In the rows, zero is written as 128.
Each named turn below is shown by a few rows before and after it. Which turns, in which order, take the first row of each later pair to the second? The first pair is answered.
Nimol (before -> after):
[ 89 175 142 115 142  75 142 181 109 107  96 156 135 169 135 126 117  87
 141 116 121 126  82 130 138 130  96 127 149 100 149] -> [111 171 145 112 133  78 143 192 120 102  97 160 129 165 135 128 122  69
 140 117 133 117 105 130 140 125 100 126 155  92 142]
[113 168 146 137 142 133 107 152 137 121 118 165 143 152 117 133 132 129
 124  82 105 107 125 124 110 137 103 126 117 133 144] -> [128 165 150 134 137 133 109 160 145 119 119 167 141 146 118 134 133 117
 125  81 112 101 139 125 112 132 102 126 120 128 140]
[133  96 112 137 120 119  78 142 119 153 135 144 120 152 107 155 149 148
 112 141 142 127 146 136 109 150 165 117 144 119 112] -> [ 96 111 130 131 143 102  81 116 113 161 122 114 148 131 117 134 129 173
 117 118 108 143  91 139 106 138 138 125 114 136 133]
Kuvuv (before -> after):
[129 125 159 100 140  71 132 125 129 148 116 111  91 128 166  78 116  89
 131 132 105 169  90 133 107 111 101 156 129 114 114] -> [174 106 135 111 113 110 119 146 142 147 140 139  69 152 151 105 138  77
 129 147 146 142 172 126 102 127 141 149 157 105  87]
[164 131 133 136 130 156 130 125 167 132 130 126 152 105 104 142 126 123
 126 110 143  89 184 122 139 135 127 118 118 122 109] -> [127 148 152 130 154 124 143 111 157 133 110 106 169  87 116 122 108 132
 127  99 113 109 122 127 142 124  96 123  98 130 130]
[141 115 117 118  86 102 142 176 139 105 130 142  72 154 146 112 149  68
 148 105 132 122 157 106 145 123 131 112 136 122 118] -> [113 144 123 132 121  75 155 176 152  97 115 159  90 129 125 120 126  73
 137 104 103 112 135 114 154 146 100 106 146 127 134]
[125 144 145 104  90 169 134 189 111 142 118 171  92 159 187  76 159 102
 130  92  96 125 155 137 111  93 154 142  85  83 150] -> [119 171 136 131 120 160 141 205 139 128 115 217 103 140 141 107 143 100
 113 102  84  89 183 143 121 138 137 127 119  84 154]
mapek (before -> after):
[103 120 172 136 124 164 103 104 134 150 193 115 184 120 104 120 152 200
 146 139 113 134 117  87 110 131 142 102 122 158 114] -> [131 135 212 115 135 130 128 125 163 138 172 103 189  68 118 100 135 147
 147 121 110 123 105  94 123  99 106 103 115 143 120]
[114 129 125 145 137 165 114 133 177 156 175 120 139 152 134 137 114 183
 131 110 162 108 147  97 142 158 123 118 151 137 154] -> [104 122 146 127 139 143 128 111 171 165 167  85 147 120 155 117 104 179
 130 116 162 130 105 102 149 133 103 120 132 137 157]
[117 128 123 130 137  98 140 123 127 124 122 144 121 108 112 143 118 121
 114 166 136 132 125 137 149 143 124 116 153 118 122] -> [117 128 118 133 136 101 138 122 125 124 126 147 120 113 110 146 120 125
 115 167 138 131 129 136 148 146 129 116 154 118 121]
[122 122 115 127 110 126 124 137 107 124 123 136 101 174 132 124 148 115
 129 138 131 151 115 126 121 126 146 129 129 125 131] -> [126 123 132 117 113 111 136 136 113 123 116 121 105 149 141 111 139 102
 129 136 130 154  99 129 126 110 132 131 120 121 135]
Now pairs of rows:
Each pair is two turns apart.
[ 97 144  83 138 127 152 135 113 105 151 135 115  98 188 124 145 171 139
 140 142 111 142 126 124 111 140 153  96 107 122 161] -> [159 127 103 120 106 152 150 130 133 146 139 107  86 155 136 142 175  87
 138 151 151 125 170 126 122 113 152  92 114 102 141]  mapek then Kuvuv
[135 124 141 121  87 155 116 150  68 149 136 117  85 192 171 115 155 110
 153 123 158 156 105 131 118  93 144 132  95 119 137] -> [165 158 142 149 119 142 133 193 128 121 130 183  93 150 115 155 135  69
 132 127 154  91 173 139 134 140 119 111 149 106 135]  mapek then Kuvuv
[152 142 142 127 115 128 132 132 148 123 102 173 107 106 124 142 152  97
 122 155 152 130 153 126 160 148 119 103 130 102 134] -> [125 126 144 115 112 121 137  92 123 142 104 135 114  98 143 126 150 125
 121 174 153 164 107 128 162 134 117 108 110 109 136]  mapek then mapek
[115 135 140 125 143  83 141 140 130 116 107 144 103 124 148 126 132 100
 133 138 122 144  96 137 144 119 108 127 141 117 134] -> [139 114 124 125 114 115 124 148 122 120 125 148  85 158 152 132 154 101
 140 139 146 142 134 128 133 116 142 131 146 114 116]  Kuvuv then mapek
[118 120 135 120 121 132 120 108 141 128 125 119 145 100 125 140 117 134
 122 130 140 112 139 132 126 150 121 113 137 140 125] -> [111 119 139 114 120 127 122 102 132 131 121 106 147 102 134 130 116 135
 124 126 136 123 120 131 126 140 117 117 128 141 131]  Nimol then Kuvuv
[114 120 142 124 156 100 135 111 136 137 126 108 135  93 119 142 105 140
 100 156 132 137 124 136 116 138 119 124 146 123 126] -> [118 119 152 110 146  96 132 119 126 137 119  90 130 104 143 121 110 129
 112 133 129 150 105 134 110 111 118 135 125 123 130]  mapek then Kuvuv
[120 112 126 148 104 191 115 106 111 136 160 127 170 124 156 128 112 195
 148 131  94 101 140 128 112 170 114 116 125 165 125] -> [186 102 155 125  86 173 139 141 142 120 152 127 149  84 172 124 114 118
 145 140 135  84 176 132 130 137 104 109 139 132 108]  mapek then Nimol
[123 140 142 135 133 125 107 171 118  93  87 132  97 172 129 114 146 122
 142  83 100 120 105 121 105  98 103 149  90 138 122] -> [138 143 137 144 135 127 109 185 134  85  89 156  93 166 112 128 147 107
 134  92 108 100 134 123 110 113 104 140 111 131 116]  Nimol then Kuvuv
[157 134 156 119 129 145 123 173 147 112 110 115 147 127 140 110 128  62
 142 114 128 104 168 125 143 110 126 154 112 127 102] -> [ 86 129 123 137 140 168  97 121 103 136 123 101 163 170 132 112 129 151
 144 120  99 136 126 119 125 138 145 160  93 160 114]  mapek then Nimol
[111 180 127 124 152 105 150 163 145 142 130 106 153  96 120 123  92 111
 152 115 112  97 103 116 119 107 100 105 137 133 130] -> [151 158 108 128 122 140 138 177 152 141 152 122 133 120 114 140 113 102
 153 126 148  81 169 111 114 113 136 101 153 125 106]  Kuvuv then Kuvuv
[123  98 117 135  80 174  97 123  92 139 138 134 101 181 161 143 174 163
 115 143 169 154 133 100 113 128 179 141 128 101 111] -> [151  88 151 110  76 137 126 132 107 133 122 114  94 133 183 126 164 110
 112 158 189 161 116 109 134  92 153 138 130  79 107]  mapek then Nimol
[127 108 127 140 119 126 129 145 148 115 113 141 132 148 130 136 146 140
 153 131 127 120 123 117 136 121 145 126 126 126 150] -> [120 110 130 137 122 120 131 141 145 117 109 135 133 145 133 132 144 142
 154 129 122 126 110 118 137 117 140 127 121 126 154]  Kuvuv then Kuvuv
[ 87 104 127 117 130 133 116 139 129 169 131  96 150 180 156 114 149 166
 116  97 125 121 121 151 139 175 191 156  75 158 134] -> [ 88 126 141 123 153 122 124 138 154 167 125  98 175 143 142 115 127 164
 111  80 108 101 124 155 142 180 167 154  71 164 144]  Kuvuv then Nimol
[ 92 174 111 145 148 134 172 166 148 103 129 182 108 157  44 131 101 112
 135 125 117 106 101 121 117 184  88 115 144  87 133] -> [147 137 151  91 100 135 177 170 135 111 126 109  89 149 118  78 119  64
 160  97 154 140  83 118 111  90  96 136  93  71 122]  Kuvuv then Nimol
[146 119 123 136 110 176 100 122 143 150 135 124 169 118 108 129 121 166
 129 103 130 106 176 129 115 139 150 120 103 133 106] -> [152 136 140 136 125 153 116 135 164 140 122 133 177  88 100 128 106 141
 124  98 121  92 172 134 125 139 125 116 111 126 113]  Kuvuv then Nimol
[158 143 129 134 139 169 120 134 165 125 150 132 141 120 120 131 130 133
 152  73 141 100 207 119 106 128 136 138 120 137 122] -> [ 80 165 120 147 175 140 123 107 135 128 133 135 157 131 111 129 116 178
 146  83  95 129 128 126 110 154 115 140 115 154 150]  Nimol then Kuvuv
[139 106  92 115 130 121 124 123 138  84  83 141 136 158 126 114 137 113
 145 124 145 140 150  99 148 149 147 124 153 115 104] -> [124 124 108 116 152  99 135 122 146  82  70 138 149 134 123 107 121 111
 142 114 123 140 123 104 153 148 121 123 150 118 116]  Kuvuv then Nimol
[ 86 135 113 122 128 141  85 130  82 136 124 117 124 196 137 112 159 167
 152  96  85 144  92 115 108 129 162 124  88 143 148] -> [181 129 152  96 107 118 116 190 134 110 111 129 100 142 151 109 161  56
 150  96 133 109 151 121 128  89 144 117 110 101 128]  mapek then Nimol
[143 140 173 115 124 153 110 143 143 135 132 127  96 114 138 148  88 107
 130 147 163 131 156 132 130 122 134 150 174 133 142] -> [126 147 166 120 136 142 113 144 141 130 127 142  93 117 127 156  85 111
 126 158 154 133 145 134 135 138 129 147 185 132 146]  Kuvuv then Nimol
[217 126 127 114 129 129 140 169 167 122 110 145 110  86 125 130 100  96
 115 110 134 106 151 129 135 106 105 163 115 104 137] -> [137  86  89 118 118 127 133  97  93 152 123 118  98 130 139 131 116 174
 106 185 140 179  73 132 137 126 129 161 113 118 133]  Nimol then mapek
[162 143 127 137 109 176 116 130 139 169 111  68 122 105 175 140 127 136
 144 135 138 131 140 155 117 117 129 116 136 160 107] -> [134 166 114 161 139 161 121 135 151 158 106 107 130 100 137 163 115 147
 129 151 117 115 139 161 124 161 115 103 164 161 117]  Nimol then Kuvuv
[124 134 122 123 121 106 126 155 110 123 106 147 105 143 137 125 137 107
 114 125 115 141 105 122 137 120 112 114 133 122 121] -> [122 134 114 129 121 115 120 156 109 123 112 155 104 155 131 131 141 115
 114 124 113 139 114 119 134 129 120 115 137 125 119]  Nimol then mapek
[173 107 118 148 128 169 140 140 160 107 137 118 137 153 138 156 128 160
 115 166 173 114 178 129 118 112 150 113 130 130 125] -> [120 144 123 164 176 133 151 130 165 100 116 133 163 129 114 159  99 180
 104 162 126 111 130 138 126 140 111 106 134 143 152]  Kuvuv then mapek
[105  91 130 132 110 156 108  73 108 127 167  99 135 150 152 118 121 179
 118 155 136 165 130 132 128 105 167 108 122 122 124] -> [156  95 139 130 100 138 125 131 138 100 157 139 106 140 143 133 129 103
 111 167 164 136 176 138 143 104 164  97 163  89 112]  mapek then Nimol
[151 122 151 116 126 127 139 130 151 129 130  93 138  94 146 117 122 104
 130 116 147 122 132 127 131 101 135 136  99 119 129] -> [133  97 124 122 111 137 132 113 122 139 142  99 118 127 146 130 140 125
 123 160 167 143 128 127 133 119 162 131 114 117 117]  Nimol then mapek
[113  77  99 120  80 149  96 109  81 115 171  96 118 165 163 127 151 155
 128 139 174 170 105 118 138  98 161 134  97 110 104] -> [172 114 111 132  89 147  99 188 135  78 157 156 110 160 135 146 148  85
 128  97 170 108 180 116 141 109 152 128 129  91 105]  mapek then mapek
[134 154 146 116 144  90 141 156 144 108 108 129 116  83 121 127 115  89
 132 112 114 104 111 151 127  98  87 109 138 121 140] -> [ 76 122 105 126 130 122 116  92  89 139 134 105 116 133 126 132 132 174
 132 151 117 149  79 145 114 120 125 113 126 145 134]  mapek then mapek
[129 166 159 129 135 118 133 158 144  81 103 123 167 101 117 126 120  97
 129  78  94 119 120 136 107 121  92 134 104 124 140] -> [ 78 136 128 134 124 141 116 101  97 108 124  95 167 136 125 126 132 169
 129 113  97 162  84 133  98 134 121 136  90 145 135]  mapek then mapek
[102 122 119 132 132 139 120  96 106 131 125 120 133 135 136 120 134 159
 137 125 116 147 104 123 126 118 136 135 118 133 139] -> [102 136 111 150 146 138 123 107 124 124 126 149 138 128 110 141 127 158
 126 132 112 124 127 126 131 147 131 124 141 133 139]  Kuvuv then Kuvuv
[123 126 149 136 113 106 108 164  85 107 133 140 123 177 146  84 144 114
 173  92 105 152  63 116 127  86 133 154 104 113 169] -> [150 113 135 139  95 119 104 184  90 100 142 165 101 194 138 101 161  94
 170 111 132 142 106 114 127  95 155 148 129 100 152]  Nimol then Nimol
[ 56  93 104 132 132 124 111  99  97 160 124 110 124 122 130 158 134 157
 122 187 142 175  87 132 132 150 116 117 130 135 130] -> [ 74  98 134 117 136 123 117  92 113 165 120  74 146  85 148 133 118 149
 131 152 135 171  78 131 128 116  97 125  97 141 135]  Kuvuv then Nimol
[135 133 127 140 152 144 126 114 150 140 137 132 159 113  91 150 118 148
 127 126 128 100 165 137 128 145 125 115 125 142 123] -> [130 134 130 138 156 142 127 110 150 141 136 127 163 108  93 146 115 151
 128 123 124 101 157 136 128 141 121 115 120 144 127]  Nimol then Nimol
[146 156 148 118 142 150 134 162 144 121 128 148 122 131 134 137 126  92
 141 102  93 120 128 114  94  96 117 130 127 119 138] -> [150 153 147 116 137 155 132 162 141 121 130 146 119 134 137 138 131  90
 142 101  98 121 132 112  93  94 122 131 126 119 134]  Kuvuv then Kuvuv
[138 105 152 112 121  96 143  90 115 145 109 116 118 101 114 141 170 108
 130 179 168 145  92 144 174 128 131  75 157 112 114] -> [105 123 128 135 136 101 129  97 104 139 107 151 118 139  91 161 173 134
 126 176 144 139  90 143 168 164 138  75 173 121 124]  mapek then Nimol
[108 113 128 125 136 122 133 100 112 132 126 114 127 102 122 129 115 144
 116 158 127 146  99 136 133 134 124 128 126 134 123] -> [142 115 148 110 124 116 136 129 125 122 118 107 118  99 142 112 120 103
 127 131 132 139 109 133 132 103 120 135 116 123 122]  mapek then Kuvuv
[101 141 136 124 152 127 134 119 136 115 109 134 146 118 127 134 114 144
 123 111 104 116 113 125 143 134 112 120 113 143 137] -> [135 129 152 106 132 127 138 130 141 114 108 118 137 110 149 119 122 114
 132 103 125 119 124 124 145 104 115 124 104 131 128]  Nimol then Kuvuv
[101 132 133 119 111 124 135 141  95 126 131 126 100 166 159 117 122 112
 140 167 128 187 114 138 133 118 148 140 164  88 132] -> [ 83 153 134 132 137 106 145 144 107 118 121 145 113 147 137 129 106 114
 131 169 108 173 106 142 140 141 127 133 177  89 142]  Kuvuv then Kuvuv
[141 151 151 113 117 112 126 142 130 107 134 138 123 136 150 110 141 107
 134 132 112 154 120 124 147 111 114 118 126 107 145] -> [132 140 131 121 109 126 117 134 115 111 144 146 113 161 145 122 153 125
 130 151 120 162 128 122 143 126 134 117 136 108 139]  Nimol then mapek
[110 146 126 142 159 142 128 122 148 136 111 128 134 126 148 121 122 171
 123  99 115 140 107 121 123 110 125 138  86 140 177] -> [135 124 116 139 133 169 114 126 142 141 127 125 120 148 156 124 139 169
 128 103 141 139 141 115 116 104 153 141  86 138 160]  Kuvuv then Nimol
[139 111 101 132 132 124  99 146 128 122 133 144 103 160 147 142 145 137
 129 142 145 138 133 126 123 122 155 143 126 121 137] -> [137 133 131 123 154  97 114 151 144 115 113 131 123 122 154 124 124 120
 132 114 120 135 102 131 128 102 119 147 110 121 154]  Nimol then mapek
[102 127 108 161 156  84 154 115 119 129 122 166 127 120  83 164 126 139
  98 223 155 130 120 143 156 189 146 115 176 121  98] -> [137  80 108 130  99 117 138 107  87 146 140 118 100 159 136 137 161 135
 119 217 196 165 127 131 141 135 189 132 143 117  78]  Kuvuv then Kuvuv
[103 110 125  89 137 128 152  82 102 143 130  89  86 149 152 126 114 170
 128 152 141 161  54 120 134 141 135 135 129 120 148] -> [148  96 142  75 124 123 167  89 127 141 132  80  81 108 157 126 112 130
 122 167 173 148  85 124 145 124 130 129 138 102 131]  Kuvuv then mapek
[129 149 138 116 131 106 158 159 105 121  89 134 113 119 146 123 142  75
 121 120 117 128  97 126 127 110 114 133 129 108 145] -> [ 95 129 105 126 122 132 139 124  71 141 107 126 111 158 144 132 154 131
 122 144 120 151  86 121 116 131 143 134 124 124 140]  mapek then mapek
[143 129 129 114 127 110 134 141 119 117 112 107 133 106 133 112 120 108
 146 124 130 126 117 131 137 102 125 125 117 112 125] -> [112 137  96 138 133 130 115 140 104 117 120 135 132 150 111 132 129 146
 146 126 114 122 124 127 127 140 143 123 129 125 129]  mapek then Nimol
[141 141 113 143 119 104 154 115 140 127 151 133 154 135 109 110 108 126
 107  97 107 143  95 140 120 122 118 105 123 160 100] -> [165 128 114 133 101 115 151 124 139 127 157 126 143 143 121 105 120 111
 114  92 125 143 115 137 117 106 131 108 120 153  90]  Kuvuv then mapek
[149 134 123 118 107 132 119 189 115  99 118 137  92 187 167 110 158  92
 148  74 124 147 114 135 119  90 152 144 125 108 130] -> [123 153  97 152 131 133 116 193 126  91 120 185  98 195 122 146 150 113
 131  96 109 124 136 137 123 147 153 129 162 113 133]  Nimol then Kuvuv
[105 188 103 136 167 131 106 114 144  85 129 169 126 152  93 161  95 135
 151  55 158  98 139 177  94 154  94  96 143  79 135] -> [ 86 138  87 120 130 159  91  61  95 118 153 116 115 184 129 146 117 181
 161  83 183 149 111 172  84 130 131 108 114  89 121]  mapek then Kuvuv
[122 132 140 131 124 131 140 130 133 130 128 132 125 122 127 119 126 127
 132 122 125 126 121 136 117 120 132 124 135 133 120] -> [121 133 139 132 124 131 141 130 133 130 126 135 123 123 125 122 126 126
 131 125 124 126 122 136 119 123 132 124 139 133 121]  Nimol then Kuvuv
[116 117 102 143 127 158  99 149 119 120 134 154 130 180 109 144 156 154
 150  94  94 125 136 128  88 146 156 149 115 152 136] -> [156  84 102 131  99 171 105 138 129 128 151 138 120 158 118 147 164 136
 145 126 139 125 171 130  95 132 172 143 120 141 111]  mapek then Kuvuv
[133  98 151 132 127 132 121 112  83 141 124 126 128 135 165  80 119 161
 120 152 163 173 113 135 132 102 141 138 139 110 120] -> [144 110 137 148 129 132 119 151  93 122 121 177 109 158 143 104 127 136
 113 157 166 150 147 134 135 127 149 130 174  96 116]  mapek then Nimol
[118 119 143  89 127  96 155 126 100 128 121 109 116 121 168 101 123 122
 139 140 131 160  66 141 145 110 124 122 112 111 144] -> [116 142 107 125 134 116 135 173 107 107 125 185  98 178 124 141 138 122
 133 134 121 125 119 136 138 163 147 115 156 110 143]  mapek then Nimol
[ 70 165 113 112 163 135  81 130 122 153  95 134 133 183 112  98 139 168
 155  63  67 145  76 127 109 123 166 157  89 135 163] -> [175 159 150  89 141 122 107 195 180 126  88 149 108 135 122  97 143  58
 154  55 117 101 153 130 127  86 156 149 113  95 140]  mapek then Nimol
[160 120 127 135 116 159 150 135 174 141 136 111 147 102 134 112 129 117
 135 111 116 101 148 118 122 105 153 118  85 137 106] -> [128  98 115 132 108 151 155 102 142 154 141  92 138 114 147 110 135 142
 131 151 125 137 108 121 127 107 161 118  84 137 103]  Nimol then mapek
[119 141 117 124 147 110 134 143 137 130 113 140 117 126 104 136 145 129
 126 156 139 103 163 146 154 159  92 111 162 129 128] -> [ 92 119 115 111 135 115 129 108 102 148 118 100 117 140 129 118 151 162
 132 167 139 142 119 144 149 141 103 119 135 139 129]  mapek then Kuvuv
[103 115 141 101 133  74 151 123  82 111 111 121 102 132 155 101 136 112
 129 164 136 173  61 139 139 119 119 133 132 114 135] -> [137 136 151 103 135  72 151 173 107  89 101 149  94 139 150 101 138  69
 136 127 130 142  94 137 136 113 115 135 141 103 138]  mapek then Kuvuv
[166 126 159 112 125 117 135 151 135 126 118 122 108 116 159 110 143  75
 115 137 142 113 129 131 149  92 121 103 135  95 137] -> [ 85 131 126 132 144 117 119 113  89 139 120 126 115 159 147 118 145 148
 112 156 107 147  71 129 142 128 130 105 134 120 153]  Nimol then Nimol
[153 109 118 123 117 145 120 132 141 134 139 112 133 112 120 122 124 146
 139 140 170 124 157 124 108 136 123 122 129 131 115] -> [136 104 112 125 117 142 119 118 128 139 140 107 132 118 122 122 125 160
 138 152 167 136 141 125 108 139 125 121 126 135 118]  mapek then Nimol
[112 139 128 142 138 146 142 155 155 118 109 115 130 128 133 125 137  72
 109 119 117  82 141 139 109 119 119 127 135 119 169] -> [ 73 140 108 154 146 148 132 138 132 125 112 119 131 154 125 131 138 106
 108 130 103  99 116 139 106 139 127 128 137 131 175]  Nimol then Nimol
[129 149 145 129 131  83 144 158 107 101 104 142 117 182 150 115 138  74
 144  79 117 152 119 141 114 114 120 128 118 120 142] -> [109 142 117 142 128 100 130 148  91 107 116 158 110 213 136 130 149 105
 140  96 117 157 125 137 108 140 141 126 130 127 139]  Kuvuv then Nimol
[125 146 120 154 141 137 110 135 173 118 110 113 175 152 128 136  98 116
 147  86 113 137 159  91 105 159 131 117 128 158 127] -> [121 144 127 146 136 136 112 132 164 120 107  97 174 155 145 123  98 117
 153  77 110 152 140  90 102 142 129 124 114 159 131]  Kuvuv then mapek
[137 168 124 121 141 121 130 140 115 134 127 124 130 145 152 109 149 128
 135  98 108 124 117 118 120 110 102 132 110 129 148] -> [139 145 108 120 122 141 120 122 102 146 144 117 122 162 156 114 161 147
 135 119 129 134 128 116 115 112 126 132 110 130 135]  Kuvuv then mapek
[155  75 110 115 100 167 120  84 129 164 151 126 136 120 120 130 151 138
 121 175 161 133 165 137 110 137 171 139 134 123  88] -> [103  99 137 104 132 122 136  63 115 167 122  93 160  93 138 100 126 150
 125 158 117 162  73 145 117 118 126 147 104 134 118]  Kuvuv then Kuvuv
[127 187 136 117 136 141 121 116 175 117 120 157 198 137 132  87 127 109
 158  76 110 132 135 137 137 131 124 132 104 112 148] -> [119 189 138 116 140 127 127 123 172 114 112 162 192 136 133  86 128 102
 155  83 107 137 119 140 143 131 119 131 111 105 152]  Nimol then Kuvuv
[161 171 134 113 129 120 135 186 150  86 124 186 128 114  95 141 115 151
 144  82 111  86 158 135 127 153 123 141 125 128 163] -> [122 143 155  84 127  95 152 118 112 114 119 110 142  80 136 104 103 183
 143 112 112 146  68 141 136 114 105 148  85 135 169]  mapek then mapek
[126  90 114 138 110 126 139  99 140 164 127 118 106 143 128 156 142 106
 145 194 154 152 134 136 145 158 177 123 190 113 107] -> [107 128 138 143 149  87 159 110 163 149 101 131 127 104 113 154 114  88
 137 179 119 139 104 145 158 166 132 117 196 112 130]  Kuvuv then mapek
[154 141 154 110 134 118 140 132 130 135 133  79 127  97 157 114 127 108
 131 116 137 133 122 134 117  93 104 127 113 118 126] -> [124 126 109 132 121 158 111 111 100 148 158  95 119 155 140 137 146 167
 132 137 138 143 138 125 101 131 145 126 122 134 118]  mapek then mapek
[133 124 112 120 126 129 104 123 128 105 132 126 140 151 135 137 107 135
 123 149 116  99 147  82 149 113 134 157 142 149 106] -> [131 130 125 115 132 121 107 119 132 106 127 114 150 135 141 128  98 134
 126 135 107 100 135  83 151 102 122 160 131 152 110]  Nimol then Nimol
[121 131  85 123 131 152 125 116 116 118 124 159  96 125 138 143 136 110
 125 114 118 133 138 100 130 105 134 116 170 109 109] -> [111 146 101 119 148 133 135 113 124 115 110 151 111 101 137 134 121 104
 125 103 102 133 113 105 135  99 109 117 162 111 120]  Kuvuv then Nimol
[112 156 109 168 161 142 123 136 153 103 128 158 147 114  77 141 101 132
 118 119  92  59 150 131 134 173 105 106 158 120 109] -> [161  93 105 130  87 189 100 127 113 124 155 101 110 167 141 110 147 126
 146 113 148  98 168 117 114 107 163 127 118 113  80]  Kuvuv then Kuvuv
[ 80 116 126 130 143 105 160  62 133 124 127 131 134 106 125 150 111 143
  98 130 127 156  84 153 132 123 119 136 119 111 105] -> [113 131 119 143 139 109 159 114 159 100 124 184 116 121 103 173 120 102
  95 122 136 119 141 152 134 143 125 126 153  96  98]  mapek then Nimol
